Each path below is one point turned by a fixed rotation once a step. After each direction that follows a path, write how fast that rotation turns it, in deg/step (0 if it stays still).
Each turn is a multiple of 5 degrees from 10 to 175, or 0.
Each row of a path follows its step; steps can be skipped.
Path 1:
step 0: [-17 -22  -1  13  15  12  19  45  36   3 -13 -23  -3 -15  12 -17 -29   9
  25  20  39   4  12 -28  46  35  26  26   5  29   8  -3  10 -28   6   7
  17  65  26 -12   1  11 -25  15  54  24  30  12 -13 -16   6  41  14]
step 1: [-38 -20  11  -3  -5  22  23 -14  -1 -29   1  -2   2 -19   4   6  16  52
 -52   3 -25   9  -8  -2  31  -2   4 -24 -14  40   9  35  15   9 -10  36
 -51 -14  16 -24   0 -53 -35  48 -20  22 -24  18   1  -8   9 -31 -12]
step 2: [ 29  22   8  38   5  -2 -42   1 -26 -58 -19  30 -11 -21   6  20  -5  28
  41 -25  32  -8 -15  26  -6 -75  37  24 -14 -10  -7  10  23  -7 -46 -28
 -14  -5 -20 -14  21   7  -6  -4 -18  10   2  24   6  18   3   0 -17]
step 3: [ 17  -8   5  15  -3 -15  -6  18 -15  12   4   2  42  11   6 -24   6  -2
  15  23  33 -28 -29  -3  -9  15  23  -3  21  18 -19 -10 -24 -20   1  15
   2  13  15 -41 -34 -52  11 -72  28  10  20 -56  45  23 -22  -3 -33]
step 4: [-37   8 -23  -4 -39  20  25  22 -37  43   6   9  -7  17  -8 -28 -39  27
  26  11  -3 -12  63  -3  32 -40 -21 -20  34  36   7  19 -26  26   6   2
  19 -24  -7  -5 -37 -12  -9  -4  -7 -17 -15  17 -42   6 -24 -17   0]
step 5: [ 36  -7  18 -26   1 -24   8 -54 -36 -33  34 -20 -19  14  25   8 -20   8
  19 -26  20  -2   9   5  41  17   0   9 -41  16  14 -24  50 -12  -8  24
  16  13 -20  -4   8 -15 -16 -10 -15  -6   5  14 -37 -34 -42  41  40]
step 6: [-14 -20  15  33  22   3  -8 -21  -6   7 -25  22 -34  -8  15 -32   1   9
  13  -3 -35 -11  -3 -60 -12   5  16 -12 -53   6  10  11  20 -21  37  21
   2 -20  10  -8  18  -7 -17   0 -39 -25 -15 -64  38  16  28  36 -36]
step 7: [ -4  10 -37  78 -34 -33   7   5   0  -2   3  14 -14 -15 -21 -33 -19  15
   9  43  27   9  39  14   4  17  -6   2   7   2 -12 -21 -16 -55 -10 -47
 -34  13  45  21  28  -2 -20   4  -1  -9  -2  36  12   8  10  -5   3]
step 8: [ 46   1 -36  -8 -14   5  16 -37  13 -38  19 -30  40 -20  13   4   2 -12
  -3  10   3 -24 -14  13 -36   5   5 -19  20  15  34  16 -34 -15  18  21
  10  32  -8 -41 -42 -44 -12  50 -16 -12 -11  42   2 -10 -22   5 -29]
step 9: [-25 -23  37  -3  -6  16 -30   1 -57 -30  -3   8 -14   9   3  18   5  -3
  62 -10   0  11  37 -24 -43  -5  24  -1 -33  14  13  -5 -18  21 -14  29
   7 -15  -7 -19 -25  45  12  17  43  13 -49  28  21  19  -6 -16 -12]
Directions:
[  1   3   4  -9   7  -7  -2  -2  -3  -5  -1  -9  -7   5  -8  -1  -6  -8
  -5   9   7   7  -6  11  11  10   0  -2  -5  -1  -4  -2   2  -2  10 -15
 -11  -3 -11  -2 -10 -11  -7  -3  12   4  -9   1  12  -4  -2   6   0]  155
[-13  -3   9  -1  -6   6  -2   6  -1  10   6  -5  -3  11  -6  -9   8  13
   3   3  -8   2   2  -3  -1   6   8   6   1  -4 -17   1  -5  -5  -3   6
   1 -15   6   1  -7   2  -3   4  -6   1  -7   5  13 -12   2  -8  -2]  130
[ 10 -10   7  -2   7  -4   3   4   0  10  -9  -3   6  -8   5   2   0  -2
   5  -1  -1  19   3  -7   2  -1   2   6 -12  10   2   5 -13  -9  -4   5
  14  -3   1   6  -4   0   2   1  10   5   0 -10  14  11   2   2   0]  120
[  8   1  -2   7  -3 -11  -6   8  10  -1   1   2  -4   1  -1  12  -2   1
   8 -10   5   5  -1   3  -6   9  -1 -10 -12  -9   1  11   7   7  -4  16
   3  -7  -7   5  -7  -8 -11  -1  -1   6 -13   0 -11  -5   4  -5  -2]  100
[ -3   3  -5 -16   6   2  -1   2  -4   5  18  -4  -3   2  -1   5  -8  -3
   5  16   8  -3   3  -8   2   1   8   0  10   3  10   7   0   1   3  13
   3   9   1   1  -7  13   0   7   6   2 -12  -4  -5   1  -8  -6   7]  80
[  0   7   3   4   1  -9  23  -6   4   3   4  -1  -8  -3   2   4   5  -1
   0  -1   2  -5  11  -4  15  -3   0   2  -7 -12  -9  -4   0  -5  15   6
   2  -1   0  -1  -1   4   1   4   1  -9   2 -11  -6  -5  13   7   7]  55
Path 2:
step 0: [ 30  32   9 -70  13  17 -34 -14  20  26   5  10 -42   0  10 -42  16  25
  13  -9  25 -19   8  -8 -10 -25 -24 -16 -42 -20 -32 -20  39 -32 -17   6
 -19  42  11  17 -48  17   9   6  -5  -3 -17 -32 -20  -7   1 -11   9]
step 1: [ 22 -19  32 -63  23   2 -15 -36  22  54  17 -36  -2   6   3   1 -10  -6
  19  -9  -6 -14  -9  -1  13 -34 -44   2 -23  20   3  18  -3  -7  21  27
  31  38  -2  -1  36 -13 -55  -9  13   0 -30  17   5 -45 -13 -27 -13]
step 2: [ 38 -27 -22  -1 -29 -17 -17 -27  27  -3  13 -20  25 -42   3  14 -35 -35
  -5 -13 -40  34   1  31  21   8  -2  30  -3  28   8 -25  31  11 -21  27
   2  42  31  18 -16 -15 -40  -1  27  15  15   8  -5 -33  -4 -20  52]
step 3: [ 59  10 -53  22 -26  -4 -27   0   3  14 -33 -22 -12 -24  38 -40  45 -16
 -19 -14  22   3 -20  33 -17 -19   2  14  -6  21  15 -12   7 -29 -13  26
 -24  13  46 -17 -10  23  19  17 -19 -17  17   6  41 -34   3 -21  11]
step 4: [ 19 -31 -16 -22 -35  10   0  -5  -5  -6 -29 -29  11 -10   3  11  32   1
  14 -14  30   6  12  10   6 -18 -60 -14 -39  42 -52  16 -20   0  -2 -14
 -40  13  40 -16  49 -10   6  36   6 -30 -20  26  15   2  -3  34 -28]
step 5: [-10 -20  14 -47 -58  31 -34  21  13 -20  12 -29   3 -32  -3  26  -2 -13
   7 -16 -77  -4 -10 -20 -11  31 -27 -29   1  20 -13  12   6  20   5 -10
 -52  17  14 -34 -19   1 -14   0 -17   2 -11 -21  13 -18  36  25  -1]
step 6: [ 17  31  -6  13 -21  19 -37 -15  32   3  13  10 -37  -7 -16   3   9 -20
 -42 -17 -33  -4   8   0 -41 -32 -12 -24 -10 -29   4   3  -8  29  -4 -12
   8  11   8  -1  -3  18 -48  36 -10  -6  27 -68  61 -27 -14   8 -20]
step 7: [-13  61  -5 -35 -33  -7 -19 -54  47 -14 -21   4  -4 -27  21  -6 -12  40
   0   6  27  16  15  10  31 -23 -53 -40  -4 -18 -21 -14  -4  -8  14 -16
  10  31  14  23  15  -1   2   7  38 -13  36 -19  22   6  -4 -27 -13]
step 8: [ 15   4  41 -50  12  -1 -12 -34  12  -5  21 -23 -17 -24  -4  15 -22   8
  -4 -23  13   3 -17  -8  26  13 -58 -30 -19 -11   7 -20 -22 -17 -53   2
 -21  39   1 -36 -38  19  13 -23 -17  14 -18  29  16 -19 -14 -57   4]
step 9: [ 17 -21 -16 -28  14  -5  -8 -32   8  30  43  18 -35  -6  18  -1  11 -34
 -64 -43 -33  -4 -10 -10  -8 -28 -14   9 -31  35   3  -9   1 -38 -28  -3
   3  61 -10  16  10 -26  -3  20  16  45 -26   1   3 -18  -9   3  22]
Directions:
[  7   0  -2   3 -17  -3   3   1   2  -9  -6  -8  -5   7  -8   1   7   6
   1  -4 -14  11  -6   1  -4  -1  -5  -5  -1 -20   3   9  -2  -5  12  -3
  -2 -14   3  -7  -1  -6   5  10   1   4  -5   0  -7   0 -10   4   0]  45
[  4   0  -4   2   0   4  -3   5 -16  -5  -2   8  10  -4  -2   3  14  -2
  -4  -6  -1  -7  -3  10   0  -2  -4  -8   6  14  -9   4  -4   3  -3  -4
  15 -10   6  -8  -5   0   6   7   5   9  -4   7   1  -4  14   7  10]  55
[ -1  -3  -1 -11  -7   6   6  -1   1  -8  -3   4   1  21   0  -4   3   2
   1  -3  11   0   6 -14   3  -1  -5  -2 -10   4 -19  -9  -2 -11  -3  10
  -6  -6   1  -5  -5   2  11 -10  -9   2  -2  10   6  -1  -2  -3   1]  90
[  0   4  -7  -6 -13   0  -2  -9  -3   4  -4  -1   3   6   7   1   7  -1
   2   7   6 -10  -9   0   0   2  -4   3   9  -1  14   3  -1   7   5   9
  -7   2 -19   1  -4 -11   6  -3  -2   8   1   0   1 -11  16  -4 -11]  160
[  2  -4   0  -9  -1 -11  16   4  -3  -2   2  -2  -5 -17  -1   5  -3  11
  -1   5   6  13  11  -1   5  -4  -6   5  -2  10  -1  15   4   1   5  -2
   4  -5 -10 -11  -4  -2  -3  -9 -11   3  -2  -7   6  -6   1   0   3]  110
[  4   4  12 -12   0   9  -6  -7   1   3   6  -1   0  15  -6   0  -3   9
   3   4   4  10  -1   3  -6 -11   6  -4   2  -6  -6   1   3  18  10   2
   7  -3   7   1  -4   7  -7  -6   5  -1  -1 -15   0   4  15  -4   5]  60
[-11   5  -6 -13  -3  -8   4   8   4   3   0  -6  -4   0   8  -9   3   8
   6   1 -10  -7 -10   0  -7  12  12  -8   7   7   2   3  -3 -13  11   1
   6   7   9  -9   2   9   6  -9   4  -2   6  -4   2   0   2  -7   7]  155
[  7  -1  -9 -10  -2   4  -2   1  -2  -1  19   0   0   8   9   5  -6 -11
   1  -3 -16   0   2  -3   4  -4   3  -3  10   0   2   6  -3   5  -5   1
   1  -8  -9  10   6  -3   0 -11   0  -7  -1   2  10  -4 -11  12  12]  95
Path 3:
step 0: [ -3 -20  51  -1  12  -7 -34 -16 -21 -17 -51 -13  18  67 -29  54   2   8
  -4  30  29   2  33 -43  26 -33   9  36 -32  10  -7  14  -4 -13 -65 -29
 -51 -17 -32  -3   8 -12   1  -3 -14  -4  10  34 -48 -15  27   1   2]
step 1: [-14   7  -6  39 -23  23 -36   8  -2 -25   6  -1 -23  21 -13   1 -20  11
  42 -46   0 -12 -52  -6 -61  23 -13   4  24 -23 -29  43  -9  -4 -41 -42
  29 -37  28   5  11 -16 -25  -1 -35 -31  -3  34  74 -20 -15  21 -36]
step 2: [ 20 -20  -1 -20   5  22 -36   0 -40 -12  -3  23  26   2   7  -7 -31  22
   1   8  15   7   8  17 -27 -37   9 -58  18   7 -77  -7  -6  28  16  -1
 -35 -50 -66  14  25 -12  45 -24  14  -4  68 -18 -36  17 -17  10  -1]
step 3: [-69   2   8 -45 -28 -34  23  15 -44 -32  -1 -39 -14   1 -13 -19 -34   9
 -12  12  35  -9  -7   4   0  -5  50  27  57  -7 -11   1 -27   1 -40  19
  21  39  -8  -2  -7 -17 -18 -12  34 -85  -9  10  36  16  10 -12  -1]
step 4: [  5 -36  46   7 -10   7  -5  64   5  24  26  25  29  12  25 -15 -47 -18
  67 -29  15  35 -24 -18  24   3   7  -1 -48  47 -16 -10  11 -12  11 -13
  25 -42 -19  -1 -17 -31  47 -18  38  -2 -33 -30  22  19 -24 -30  12]
step 5: [-18 -14  49 -24  44 -34  35 -45   8 -37  11 -32 -15  55 -16 -12  -8 -17
  12   1   3  -7   8 -22  23 -48  25   0  19  29  30 -11   4  60 -25 -31
 -27 -46  41  45  21  23   7 -22  -1 -22   6  37 -20  -5  13  19  38]
step 6: [  2 -32 -16  17   7  -2 -56  49 -19  22   0 -24   4  39 -19  47 -10  28
  86 -25 -10 -24   8 -38 -28 -15  38  21   0 -15  17  23  17 -21 -32  14
 -11 -11  -5 -13  -1 -38   8  55 -36   7  13  26  32 -14  36 -29  -5]
step 7: [-13 -21 -12   1  -8   3 -16 -51 -33 -60  -1  60  38  27 -26 -14 -66 -10
   9   0 -18  15  -5  37 -50 -10  -9 -22 -33 -13 -29  23  30  22  29 -54
   4 -33   9   5  43   6  -6 -36 -21 -33   7  11  -8 -26  12  -7 -29]
step 8: [-22  -9 -19 -27 -12  -5 -10  45 -26  -1  35  -1 -46  -8   5 -48 -12 -10
  22  -2  46  -1 -10  51  25 -29  47 -11  69 -58 -21  11   5  -5 -51  17
 -31 -12 -26  12  13   3   2   6 -14   2  68 -26   8 -10 -11 -26  15]
step 9: [-10 -16   7  -9 -27   5  30 -15 -19  -8   8 -15  40 -15  35   2 -43   3
  61  44 -14  33 -35  10 -39 -40  40  28   0  35 -35 -25  12 -43  27   9
  13  41 -24  28  14   2  12   0  61 -34 -50   8   3  11   7 -39  -1]
Directions:
[  6  11  -1   5   1   7   4   9   1  -5  10  -4   7  13  11  -4   4 -11
  -1 -11  -3  -8  12   3   0   7   8   0   6  -6  -4  -6  -9  -5 -16   4
   4   5  -6   2   0  -3 -14   6   2  -2  -5   7   0  -2  10  -7  -1]  140
[ -4 -11  -5  -1  -6  -2   2  -2  -9  12  -4  -8   2  -1  19  -6   6   3
  -5  -3 -10  10   5   3  12  -9   3   3   3  -1   0   4   4   8  -6  -7
   5   4  -2   2   4  -3  -4  -6  16  -1 -10 -17   6  -1  -5   1   0]  65
[-1  9  7  7  6  1 -8  0 11  3  1  6 -3 -5  9 -4 11 -5 13 -8 12 15 -6  4
 -3  3 -1  2 22 -4  2 -8  0  7  5 -9 -2 -8  5  3  7  2 -1 -6  6  5  4  2
 -8 -6 -1  3  0]  110
[  7  -1  -4   2   7  -7  -5   3  -5   0  -7   1   2   9  -2  -5  -1  -5
 -10  -5  17  -4 -14  12  12   5   2   5  -6   5   0  -1   9 -16   4 -11
  -7  -1   3   7  -4  -6 -13   1   0  -3  -3  -1   0  -5 -12  -3   8]  95
[  5  -3   0   4   1  -4   0 -10  -4  -5   0  -2   5  12  -2   5   8  -8
   5  -9   5  -4  -3 -10  12  -2   7  -3  -5 -12  10  14   9   9   9   2
  -7   4   0 -10   7  -1   2 -10  -6  15  -5   7   6  -5   5  -6  -6]  55
[ -6   2   6   1   6   7  -5  -9   0  12   3  -3  -5   5  -8  22   1  -4
   4  -8 -16   0   8   8   5  -1  -5   0   1  10  12  -2   2  -8  -9  -1
  -5  -5   6  11   5 -12  -1  -6  -8   1  -3   2   0  -1  -4   5  -3]  65
